128 stands for zero in the data rows.
In each game, the first row plays the second. By how much does the first row win? 10 means about a draw, 20 a big win and 0 a big loss. Wins can go round in a circle. Each row has two weighted sums of its numbers, A and B, taken from their middle values. A row wins by its A times the other's B, less its B times the other's A.
[138  90 128 165 155 125 134 112 167 100 112 116]
[122 150 114 109 114 147 151 141 116 155  90 115]: 9
[198 105 156  77 139 155 141 117 132 103 127  86]
[134  70 151 149 116 193 189 145 136  72 158  45]: 15
[ 94 200  49 136 133  44 115 165  25 166 136 188]
[179 147 123  53 101 105 164 145 110 147 139 120]: 6
[140 125 126 119 142 124 115 119 164 131 121 137]
[141 146 100 106 122 108 117 137 149 147 123 137]: 10
[147 111 210 111 144 175  96 116  80 128 129 126]
[162  80 174 106 134 185 153 129 123 106 164  81]: 15
[140  93 175 155 114 181  87 138 104 122 134 110]
[133 112 111 161 159  94 114 119 136 110 129 139]: 17
[104  83 165 172 139 196 158 106 125  88 148  77]
[144 144 132 111 140 129 132 135 110 132 139 136]: 11
[155 121 118 125 146 114 115 113 167 124 112 128]
[145 151 138  90 108 127 128 123 117 144 137 118]: 10
[105 140 130 137 136 134  93  94 135 139 101 140]
[118 153 109 130 153 105 106 113 132 138 140 145]: 9
[144 146  99 114 131  98  94 135 146 143 120 155]
[123 121 161 143 146 143  97 114 129 123 136 133]: 8
[124 128 116 141 136 114 131 121 140 122 130 126]
[ 88 126 205  86 177 225 102  98  76 103 144 107]: 17
[153 109 123 103 127 136 123 126 161 116 139 110]
[148 114 102 121 114 134 141 141 143 124 150  91]: 9
[141 127  96 125 120 100 131 143 155 122 128 134]
[142 149 164 116 147 136 107 110 109 132 131 136]: 9
[111 129 122 164 164 153 116 101 121 135 149  96]
[145  99 116 119 133 137 145 133 169 120 109 114]: 9
[133  88 130 147 117 147 142 133 167  95 140  96]
[138 186  92 112 139  69 140 113  94 164 124 150]: 3
[124 115 167  75  46 144 198 136 149 156  69 147]
[165 111 131 126 135 111  89 149 139 119 125 156]: 16
[124 150 121 109 136 108  94 122 145 143 108 166]
[118 128 113 161 152  96 104 113 159 121 112 156]: 8
[108 147 104 139 144  99 120  99 135 118 122 144]
[122 138  92 118 125 118 142 130 165 135 113 131]: 11
[128 128 120 142 110 118 165 123 113 129 130 121]
[144 146 168  46  76 154 133 134 104 145 109 134]: 6
[141 123 120 122 141 128 114 118 167 124 113 130]
[102 163 102  92  99 106  98 134 136 150 131 159]: 9
[122 117 124 151 146 131 134 113 152 113 131 113]
[165  58 174 176 103 162 151 126 164 103  95 100]: 8
[123 122 123 145 155 132 120 106 159 123 105 132]
[141 126 104 121 119 118 131 121 173 132 100 127]: 9
[ 82 128 138 175 160 186 149  89  91 134 151  73]
[163  51 255 155  84 255 170 107 140  67 151  36]: 12
[134 137 120 128 140 112 106 125 150 136 119 145]
[129 125 118 100 116 137 166 137 159 133 110 110]: 9
[124  97 128 143 143 161 140 126 166 118 105 110]
[166  37 204 189 122 181 129 119 107  72 144  75]: 10
[202 138 114  56 102  93 142 154  88 131 198  96]
[138 113 108 127 143 120 110 132 173 120 112 139]: 11
[161 111 113 131 133 121 120 121 161 118 136 106]
[153 118 124 123 118 142 131 121 146 119 142  98]: 11
[161 103 164 144 142 111  86 141 133  95 166 140]
[144 115 121 155 143  92 139 112 128 119 128 121]: 13
[136 141  96 122 140 104 119 127 150 138 105 144]
[ 75  98 169 228 164 115 119 118 125  96 115 181]: 10
[106  72 159 185 118 183 142 154 157 103  87 129]
[141 130 153 120 168 108  81 118 103 111 140 156]: 12
[147 136 101 111 144 110 121 129 141 136 116 132]
[ 59 106 161 182 149 191 175 109 122 106  72 124]: 9
[126 120 146 125 139 156 104 113 153 133 117 123]
[104 124 141 113 106 164  98 125 148 128 117 129]: 5
[122 115 161  65  90 189 204 122 100 119 121  64]
[155 160 153  86 120 136 134 126 112 151 121 122]: 15
[152 129 115 119 138  95 100 119 156 134 126 147]
[160 111 111 109 129 131 136 155 154 121 162  93]: 11
[124 198 161  89  96 109 120 124  75 172 131 170]
[140 118 141 127 113 139 125 112 167 123  96 120]: 1
[122 156  92 137 128  90  95 134 138 149 115 165]
[122 137  90 131 148  91 109 110 157 128 116 155]: 10
[201  55 154 151 125 139 151 128  87  77 193  41]
[130 131  95 137 130 101 114 129 158 132 115 146]: 13
[141 107 106 112 117 159 156 168 133 122 162  90]
[176 139  95  87 128  96 105 131 153 135 138 140]: 9
[133 143 108 122 121 112 135 127 149 138 122 128]
[147 110 147 163 126  95 140 126 117 115 144 139]: 7
[122 109 163 158 142 129 127 137 122 112 126 150]
[145 138 220  41  77 142 162 110 103 153 137 130]: 4
[138 129 158 116 157 147  94 127 133 131 116 158]
[105 109 111 142 130 157 137 132 150 128 101 121]: 6
[ 84 112 120 145 146 154 188 132 135 129 105 125]
[147 116 141 138 155 109 111 113 123 105 143 127]: 10
[135  95 161 154 165 167 118 106 132  94 141  97]
[147  92 127 129 116 141 160 122 178 108  88 109]: 9
[118 140  75 137 125  96 122 148 141 129 125 146]
[139 114 113 129 126 109 108 132 162 119 129 140]: 11
[130  98 125 137 123 154 161 164 151 111 109 122]
[113 168  86 116 150  75  97 123 116 146 129 174]: 10
[148 112 146 114 105 161 127 121 136 132 130  87]
[177  64 162  87  60 181 201 180 165 110 123  84]: 12
[157 130 145 110 109 144 152 108 119 124 157  67]
[125 116 133 152 122 131 148 104 151 125 106 117]: 10
[121 138  99 136 111 101 118 136 144 135 122 141]
[128 196  95  71 131  86 155 147  91 171 136 149]: 8
[148 123 115 130 142 110 115 121 161 120 128 132]
[192 102 147 150  98 146 158 105 126 121 114  75]: 9
[150 144 131  84 138 129 116 117 154 136 111 137]
[123 145  96 119 134 101 100 122 158 142 101 164]: 9
[104 134 139 102 132 173 135 137 138 139 121 130]
[160  94 164 134 118 145 122 142 131 117 143 117]: 17
[127 117 135 137 142 126 116 126 155 131 109 149]
[133 143 144 127 132  95  77 122 118 124 152 165]: 10
[ 75 100 142 189 155 165 160 128  91 118 137 117]
[109 136  86 141 118 105 143 157 136 125 126 140]: 13
[132 115 125 151 154 118 106 114 155 124 115 137]
[154 122 104 124 122 109 124 139 162 130 126 137]: 10
[113 167  68 116 111  88 107 171 102 142 156 141]
[122 118 108 112 133 153 138 147 150 131 126  99]: 12
[122 108 115 155 151 135 117 107 162 113 117 119]
[133 121 138 135 151 122  95 115 157 124 115 147]: 12
[120 154 107 127 132 106 131 117 140 147 124 136]
[121 124 105 141 120 122 129 132 159 130 101 130]: 10
[113 116 104 153 150 128 146 127 147 120 111 125]
[121 119 126 156 145 132 113 102 160 123 107 128]: 12
[ 86  36 200 232 174 215 166 115 114  83  57 121]
[160 112 132 142 169 159 166  92 120 109 114  84]: 15
[129 144  97 104 141 116 110 134 149 139  96 155]
[134 117 112 117 133 136 149 121 166 131 106 114]: 9
[117 178 138 100 118 136 132  99 115 164 114 126]
[128 141 132 123 144 124 105 109 135 139 122 140]: 12
[132 137  91 119 134 122 139 128 157 126 108 119]
[141 139  83 121 127 107 121 150 147 136 130 126]: 9
[127 120 145 140 135 115  83 140 145 129 114 173]
[153 108 124 131 131 132 131 127 171 123 119 117]: 10
[137  84 179 121 143 163 205 124 101  93 183  51]
[148  60 150 150 138 163 147 161 159  92 146  97]: 5
[135 109 171 137 133 143 112 159 113 114 121 165]
[146  81 145 105 142 150 155 160 144 118 141 118]: 17
[132 102 117 139 138 147 159 124 156 111 130  94]
[146  89 175 142 151 146 134 137 121 102 153 135]: 5
[152 108 138 129 140 119 128 117 170 124 119 133]
[115 160  99 142 121  97  83 129 126 146 116 166]: 9
[141 136 101 106 121 125 138 158 121 134 133 128]
[ 97 170  90 100 127 110  97 136 136 153 115 170]: 7
[119 119 100 144 139 127 135 123 169 127  99 133]
[ 74 130 115 142 123 146 165 145 100 133 123 152]: 10
[133 235  71  89 120  36  86 133  48 186 135 185]
[149 117 120 126 140  98 126 115 146 135 124 142]: 13
[ 94 135 120 141 145 136  96 114 152 136 107 152]
[175  94 115 168 142 145 166 147  75 102 166  57]: 13
[105  89 141 156 118 173 155 116 133  91  88 108]
[136 141 143  85  98 135 113 114 136 138 119 130]: 14
[133 116 113 140 129 127 108 144 167 123 108 143]
[133 127 112 113 125 132 145 122 173 135  99 121]: 9
[ 86 214 168  91  87  83 122  89  79 171 102 200]
[124 121 134 160 154 100 100 113 148 118 121 159]: 10
[122 116 128 160 155 114 118 120 140 112 136 137]
[ 84 181  99 144 109 101 111 129 100 149 141 146]: 13
[131 174 123  77 139  87 104 135  88 146 168 158]
[137 114 148 154 137 140  98 111 130 134 115 126]: 8
[151 120 105 127 139 114 111 131 167 126 127 131]
[149  77 166 103 110 155 187 133 144 111  92 113]: 10
[ 89  84 150 176 189 185 233 120  86  87 192  31]
[ 70 149  83 136 120 151 172 159 108 131 119 116]: 17
[154  91 126 145 147 127 126 128 176 115 121 122]
[119  46 186 174  66 205 198 169 151  87 136  73]: 12
